In the rows, zero is written as 100.
One turn sends every row of this set to another row. A few are shown first. Where does it send the rows asked after them?
pilog: 121,72,143,85,91,94,93,90,110,101,93,86
vak: 121,83,106,87,91,91,96,134,71,106,115,119
pobo: 135,96,95,86,78,65,84,110,93,92,66,79
zibod: 126,84,71,95,95,103,115,118,91,91,75,84
Nari: 114,119,93,106,83,108,86,123,47,106,94,95
fune: 141,82,111,92,89,75,85,112,102,92,71,86
gav: 113,92,100,75,104,75,101,99,37,103,88,118
zemig: 103,125,99,83,100,109,99,69,74,67,64,110
rep: 109,103,108,70,68,61,95,80,80,109,93,72
gupag: 110,73,119,81,93,103,93,124,88,114,119,123
keviz: 104,74,80,101,64,107,116,74,85,116,101,116
mes: 112,72,82,106,68,108,114,80,87,111,105,115
buka: 118,100,113,115,96,129,85,123,70,106,93,105
Vetip: 110,75,79,106,61,106,116,82,83,112,104,114
pamu: 117,101,98,71,73,62,80,96,103,105,67,79
kined: 97,90,106,58,103,76,99,86,49,116,86,123
tof: 104,118,111,86,105,117,93,70,85,64,69,115
divir: 112,100,58,77,82,89,112,105,81,108,74,77
nesu: 99,95,125,97,96,133,79,107,92,126,94,107
sela: 95,125,107,79,98,110,94,67,87,71,64,108
mozab: 89,97,71,60,89,93,105,92,104,125,72,82
pokog: 103,124,98,85,99,108,96,71,81,67,65,109
Kilum: 142,79,124,104,89,87,99,104,86,85,92,79
bok: 107,73,83,106,67,109,116,80,87,114,106,116
Bovat: 134,98,106,91,75,64,100,95,67,89,94,71
Vekuz: 96,125,105,78,99,108,93,65,83,70,66,111
Dek: 106,120,101,89,100,109,98,76,77,64,65,111
Pul: 108,121,103,89,103,110,101,73,78,67,66,112
lape: 122,80,111,83,115,91,102,102,46,99,88,124
sudi: 119,70,89,89,107,118,109,115,114,102,74,92
gek: 115,91,112,68,78,71,77,93,118,110,69,88
Dofen: 80,111,112,81,85,118,77,96,85,134,96,103
Kof: 124,80,122,82,90,82,83,102,122,105,68,91
tet: 99,120,110,83,100,115,97,69,86,72,62,114
dedu: 98,122,112,81,106,116,97,65,88,70,68,114
zezal: 107,77,80,106,57,107,118,79,84,113,102,113
Demig: 114,69,125,77,117,97,98,94,60,107,86,130
tik: 112,94,93,76,77,77,100,129,60,108,116,111
tib: 93,100,97,59,77,79,90,113,72,121,116,114
zure: 96,86,117,63,85,95,89,114,90,126,116,119
fuz: 99,80,88,69,100,109,107,97,121,120,74,91
kag: 98,78,120,60,112,90,97,83,66,117,86,130
Luv: 94,126,93,87,76,102,82,99,58,123,91,95
ful: 106,119,109,90,106,116,102,69,85,67,66,111
pagi: 100,88,130,68,79,76,89,72,103,116,95,81

pagi -> pilog
Dofen -> nesu
Now these:
Demig -> lape
tik -> tib
fune -> pobo
fuz -> sudi

One turn sends every row of this set to another row. A few are shown first. Where does it send the rows asked after them?
K: 94,113,95,78,99,87,126,99,127,95,99,99,57,98,71,123,98,104,94,114,67,68,112,160,101,76,118,121,73,95,83,70,95,111,86,136,116,64,81,130,118,93,115,38,126,105,119,92,105,118,63
D: 105,112,115,83,81,80,109,110,89,68,99,98,80,71,101,97,110,77,77,96,95,79,145,133,97,98,106,121,67,92,90,63,105,85,108,129,124,80,87,110,108,82,110,28,124,120,57,94,96,68,97
R: 103,82,89,80,146,76,115,127,100,51,79,120,83,97,100,107,99,75,77,75,86,119,100,94,106,56,81,122,92,69,107,71,123,86,76,141,91,79,117,91,110,99,100,102,129,136,107,53,124,100,71
T: 110,89,110,88,88,82,121,80,119,110,98,99,44,82,73,121,100,88,95,120,60,93,140,138,82,70,123,119,89,92,79,93,108,115,77,119,119,56,68,108,124,64,113,46,134,100,108,88,90,122,62
B: 110,61,81,99,115,67,112,127,100,82,78,129,70,76,124,99,90,67,106,74,96,138,130,99,95,73,87,106,102,78,117,93,148,91,91,122,102,99,96,69,137,68,107,117,117,125,90,62,113,104,78
Q: 102,106,116,81,99,73,135,94,106,81,95,82,102,106,65,109,132,75,49,118,73,87,154,118,85,66,90,111,93,130,72,63,111,94,79,113,142,53,105,118,126,79,82,63,106,138,95,113,103,91,86
P: 89,86,97,82,92,83,140,100,103,115,90,90,79,86,77,126,99,100,107,130,56,64,133,159,85,108,113,123,88,107,82,78,101,96,94,122,116,75,83,127,133,88,97,30,93,102,106,99,99,96,58
C: 111,105,118,67,95,74,142,106,130,61,85,90,50,104,111,89,98,100,98,82,100,125,114,121,64,64,75,85,59,121,122,46,122,95,86,137,100,63,115,90,143,79,98,117,127,129,96,71,98,109,91
S: 82,72,70,108,101,82,95,118,110,84,70,119,58,67,126,106,88,68,129,90,91,108,126,113,118,77,105,105,88,70,118,89,126,106,102,124,109,109,82,95,138,81,130,83,130,103,105,75,114,88,51
M: 68,73,89,65,120,86,138,126,100,74,62,105,105,117,108,119,96,94,101,111,79,103,117,98,84,89,61,115,99,75,121,57,120,72,89,132,92,83,125,111,133,115,87,115,97,145,103,58,120,86,73
H: 94,116,133,87,67,74,141,91,134,91,94,92,69,118,95,104,116,79,117,130,98,90,142,140,65,81,88,75,63,122,106,65,114,100,83,107,121,71,97,112,149,69,118,87,121,123,96,105,85,110,83
Z: 60,91,105,79,86,90,142,119,99,97,64,131,90,108,102,122,98,82,93,153,67,97,117,83,91,79,85,128,99,86,113,81,111,85,85,128,98,73,117,118,146,96,88,98,115,150,87,79,116,93,43
U: 90,81,76,102,133,82,109,115,85,67,84,132,101,81,81,126,109,59,78,99,72,90,106,101,126,62,101,134,99,75,86,96,113,89,82,137,109,82,111,98,103,102,102,70,107,128,110,79,133,86,46
G: 93,75,73,84,111,71,142,144,115,94,75,111,94,104,112,118,101,87,114,82,78,121,125,117,92,85,72,94,105,103,125,96,151,102,107,106,103,96,118,94,147,84,81,133,75,140,92,83,121,85,61
J: 115,71,77,80,120,79,125,99,114,68,83,64,87,85,94,102,95,102,106,60,97,96,127,145,78,92,72,75,64,91,107,55,138,82,91,124,115,75,112,64,116,107,98,80,89,123,123,70,113,82,105
A: 81,77,73,96,96,79,137,126,138,118,68,88,78,117,96,106,96,86,109,103,66,118,117,111,101,65,96,87,97,99,111,111,148,125,91,102,112,80,111,96,146,93,100,106,102,135,121,93,116,92,25
N: 127,73,102,76,99,71,148,103,98,83,92,105,95,90,75,100,109,75,60,93,88,120,145,101,60,68,71,110,97,129,91,76,141,80,81,134,127,49,104,71,121,75,74,108,94,145,85,77,108,104,108
X: 124,91,95,104,89,67,127,92,128,82,93,81,78,92,76,95,113,89,101,81,94,86,127,166,105,93,111,72,55,106,88,85,148,110,88,103,120,87,90,78,111,92,123,40,112,126,107,95,91,85,86
W: 114,101,95,91,81,83,131,112,114,120,104,112,56,79,81,128,108,88,96,117,60,86,134,153,89,86,123,110,92,114,86,101,109,111,95,112,119,63,75,127,141,61,80,46,105,112,84,120,107,113,56
F: 115,98,99,71,103,81,132,131,87,51,94,115,84,58,105,122,105,82,95,76,96,83,133,126,83,103,67,109,72,108,115,58,125,84,121,139,113,78,104,93,119,74,76,91,89,127,57,83,119,70,112

K -> T
G -> M
F -> J
Now these:
Z -> U
D -> X

One turn sends every row of this set to another row. A few are shown first. Where does it send the rows asked after them?
bakil: 125,78,101,110,83,115,138,112,116,96,60,80,128,122,61,87,110,66,124,80,84,87,88,59,124,67,84,83,97,96,65,97,123,106,95,120,107,95,139,84,45,141,99
godid: 125,101,120,104,73,98,147,93,95,119,100,124,109,104,72,78,103,70,106,94,113,101,105,107,97,84,85,116,85,106,69,64,90,103,154,120,82,125,132,101,97,83,84
tuzad: 103,134,91,91,87,140,114,103,132,101,89,127,118,91,9,91,94,98,91,101,139,75,109,80,103,96,107,132,98,86,63,80,96,85,142,94,84,80,131,105,69,76,72
Tis: 120,95,117,91,95,89,120,125,108,60,57,92,96,145,31,65,111,77,140,78,119,110,123,47,137,46,66,96,101,111,76,94,91,92,96,124,128,96,122,116,48,122,95
muk: 118,101,117,68,91,122,85,87,96,118,48,114,85,134,84,92,89,94,102,82,132,111,112,36,108,47,74,93,105,113,72,50,90,100,107,110,72,131,140,127,31,104,70
Pekev: 95,90,79,102,104,123,131,118,130,102,68,71,145,112,30,81,94,79,94,92,108,78,87,62,120,99,100,97,110,103,71,104,113,91,107,109,114,87,162,89,53,119,92
lele: 101,73,100,84,89,114,97,88,105,93,60,97,126,135,40,49,89,87,93,105,123,113,97,33,146,67,63,110,111,124,74,83,72,106,120,101,117,95,155,112,36,94,95
pubav: 120,134,117,74,124,94,90,96,109,79,90,135,90,107,64,88,114,89,97,64,112,80,153,44,98,58,85,116,84,75,62,80,115,77,125,100,105,129,133,105,46,132,87
kuvi: 98,121,118,80,102,96,100,85,102,71,67,145,105,102,34,62,88,103,113,80,112,101,131,51,129,49,85,102,82,66,85,82,132,87,128,77,110,96,130,98,27,140,78
Gunof: 115,111,112,72,102,102,79,70,95,86,89,137,125,107,45,70,98,116,79,61,124,85,128,35,108,67,72,122,71,73,47,98,116,88,149,95,85,108,147,102,46,115,89
Pebev: 120,106,96,114,82,100,115,95,110,90,80,103,128,120,30,93,97,67,101,64,135,50,143,83,85,83,99,112,101,94,73,100,118,92,146,120,84,125,145,132,87,78,71
rasav: 98,87,96,89,104,115,127,132,128,88,46,76,125,136,24,85,103,68,116,60,118,73,116,58,111,98,85,79,109,94,76,121,115,109,118,122,88,107,165,110,67,102,98
banu: 122,111,117,112,70,97,129,88,102,113,98,126,114,101,59,78,95,77,107,81,124,84,122,106,85,84,94,120,85,105,71,64,101,102,156,122,83,129,123,119,96,77,74
tiz: 138,100,110,72,88,123,89,95,121,84,73,60,99,149,56,74,107,76,102,77,121,87,108,14,92,72,75,106,102,118,73,85,96,92,101,143,96,97,154,104,52,103,96
gor: 104,120,137,64,103,81,132,96,110,97,49,94,69,136,75,69,100,87,99,70,122,105,118,52,120,90,74,86,68,84,69,94,133,86,105,89,102,137,138,104,81,102,90
zefi: 114,133,128,86,55,106,124,111,104,96,82,117,76,89,42,99,81,54,105,94,120,87,92,114,109,79,100,95,82,98,67,71,78,78,131,91,68,113,136,103,64,86,92
Letel: 67,134,120,105,85,106,119,108,113,90,65,99,90,99,20,78,84,43,94,80,116,66,132,93,122,64,107,114,102,79,72,89,101,84,146,84,110,94,136,95,62,91,110
Seguz: 93,127,80,103,85,134,108,108,123,104,96,113,125,101,2,82,88,103,86,101,132,77,113,78,102,87,116,125,102,93,62,77,104,87,130,94,95,78,136,97,66,76,71
Sipe: 135,86,123,88,86,109,126,118,109,110,56,106,106,122,80,94,111,70,140,69,90,93,98,53,102,50,70,72,96,99,78,72,114,114,104,132,85,113,130,96,36,134,97
Mupak: 126,87,101,77,87,106,112,107,117,133,63,108,135,122,76,70,119,113,112,84,107,111,83,48,109,77,62,106,108,106,63,69,103,129,116,131,70,96,137,98,48,125,100
Lelun: 84,129,80,104,94,132,117,103,130,101,87,102,135,103,6,82,97,96,81,101,132,66,105,68,107,91,104,126,92,83,67,75,107,76,134,92,93,84,149,103,73,83,85
tuto: 76,95,106,96,105,109,134,128,123,98,53,76,108,125,32,62,100,57,108,70,98,95,120,69,121,84,105,102,124,100,70,103,109,120,127,108,125,87,145,81,60,111,116
kamil: 132,114,106,111,82,106,126,88,118,88,77,122,121,107,35,94,108,63,106,64,134,59,141,88,84,82,101,125,93,84,78,96,117,94,155,117,86,115,133,126,93,76,73
talu: 73,100,106,78,106,102,125,92,108,93,79,109,84,121,74,59,91,99,104,92,122,123,97,41,132,92,89,101,79,87,105,62,110,101,124,63,111,116,128,77,48,106,84
Sud: 108,84,119,93,76,107,104,82,77,129,58,111,108,120,84,86,87,116,97,84,136,114,103,39,116,32,67,105,87,118,58,65,105,95,107,105,103,114,125,115,41,103,65
Mupa: 149,97,105,72,95,121,103,101,123,79,80,73,107,145,41,65,112,82,104,79,115,89,105,24,110,73,70,101,95,113,52,86,86,85,101,150,99,99,150,118,53,125,100
Pigop: 107,97,100,86,103,118,124,118,129,113,59,93,128,143,56,66,123,79,116,79,94,111,100,49,117,92,84,101,130,93,68,87,105,138,122,137,95,92,132,88,55,126,112
Lel: 112,132,126,91,60,112,118,103,106,97,87,118,76,85,47,91,71,56,109,93,112,80,105,123,103,73,103,97,84,99,74,63,88,79,135,95,70,117,131,108,62,91,80
zati: 109,134,114,89,67,122,128,116,113,110,92,136,104,109,17,83,100,102,111,94,134,109,96,90,94,93,102,111,83,93,68,65,92,103,139,108,73,95,118,99,87,59,77
lilu: 107,92,134,96,83,108,111,94,89,96,40,101,97,132,73,74,84,87,101,78,139,109,118,33,133,34,73,103,86,119,66,82,114,83,89,99,138,108,119,114,44,87,79
zabod: 82,131,118,99,77,103,109,115,105,92,72,99,76,95,28,82,76,45,97,77,118,69,141,107,116,64,110,109,112,89,63,96,94,87,143,86,99,99,134,101,55,91,96
rol: 110,75,106,85,88,114,102,90,103,81,74,97,127,133,29,44,92,89,105,95,118,114,91,35,149,63,70,107,105,115,64,84,69,102,130,118,119,85,139,106,32,118,105
Rarig: 116,124,127,80,64,123,139,110,104,105,83,132,100,118,23,79,98,102,124,91,124,115,91,100,96,82,88,101,78,99,66,74,104,105,140,111,66,96,120,88,91,61,77
vin: 106,87,126,69,79,111,125,121,109,118,35,127,112,120,43,77,101,100,124,90,92,117,81,67,134,45,67,85,100,114,50,76,106,117,106,98,89,99,124,88,34,123,106
sif: 110,129,114,83,107,93,88,82,101,66,72,151,116,105,31,77,92,102,106,79,113,102,128,58,126,49,90,114,82,72,78,85,125,81,126,69,111,106,129,96,28,121,75
zazel: 126,126,121,83,66,119,132,108,107,94,88,118,82,97,54,98,85,59,117,104,112,95,86,114,103,82,94,90,84,101,83,62,86,80,129,100,58,115,142,94,63,92,82
dife: 119,114,127,82,72,115,96,82,93,112,40,110,82,138,68,82,93,103,114,71,124,128,112,39,101,25,89,103,97,110,70,57,122,109,99,107,94,98,118,100,41,98,70
Betu: 103,90,106,72,92,126,85,86,106,102,49,103,104,132,75,70,87,95,82,94,144,113,106,21,134,65,67,114,104,121,71,64,82,96,102,92,98,112,146,125,34,89,85
ked: 92,127,126,97,73,107,119,106,109,89,72,116,82,79,35,90,81,47,97,82,124,66,129,108,119,68,103,122,100,88,64,96,89,81,151,83,101,98,127,102,60,94,94
fudus: 89,80,109,72,90,116,132,136,118,97,45,100,125,133,34,91,108,89,120,81,106,94,86,59,139,82,63,79,107,105,51,111,95,113,110,109,79,108,140,98,42,125,110
tif: 107,97,127,96,94,98,123,123,101,77,52,89,94,143,40,74,101,76,128,86,121,105,125,40,129,38,67,90,98,120,78,97,105,86,86,115,145,100,123,110,53,95,86
kef: 134,106,117,116,63,94,138,88,98,113,95,125,116,103,57,85,99,61,105,83,118,89,110,100,93,82,101,112,81,98,74,67,97,102,152,121,86,127,130,114,96,76,80
sese: 131,109,118,78,83,127,88,85,111,87,50,88,90,153,78,78,97,86,104,66,140,107,116,11,94,54,87,110,97,113,84,65,115,97,94,121,102,105,129,108,44,89,81
Rerep: 107,134,114,87,65,127,119,111,113,104,88,134,101,102,14,79,89,110,113,92,131,101,100,100,94,85,98,111,79,100,62,66,104,99,136,100,66,94,119,102,83,62,70
vud: 104,118,101,112,92,102,122,99,120,84,70,98,124,126,28,94,107,58,103,61,133,47,143,74,89,83,93,111,92,79,85,95,121,86,145,117,83,122,150,127,91,81,89
bobi: 117,132,120,65,122,85,98,93,115,80,77,126,95,114,63,81,109,95,100,67,115,79,151,41,97,65,81,111,92,79,72,79,126,77,124,111,96,129,137,112,50,153,86
vos: 104,97,113,64,101,110,94,71,104,92,85,135,126,107,39,61,96,123,78,70,119,81,127,25,110,70,76,119,73,82,47,86,123,89,146,95,86,107,147,104,50,135,88
Lum: 118,97,121,63,99,123,121,63,113,97,75,102,117,144,60,75,82,97,89,78,115,94,77,23,100,102,97,89,66,94,82,75,134,81,129,100,96,136,144,88,63,100,78

Rerep -> banu
Sipe -> vin
rasav -> tuto
Now these:
Mupa -> Tis
muk -> dife
lele -> tiz
tuzad -> kamil
bakil -> fudus
Rarig -> godid
talu -> Lum
bobi -> kuvi
zefi -> zati
Gunof -> pubav
Seguz -> Pebev
sese -> lilu
Lelun -> vud

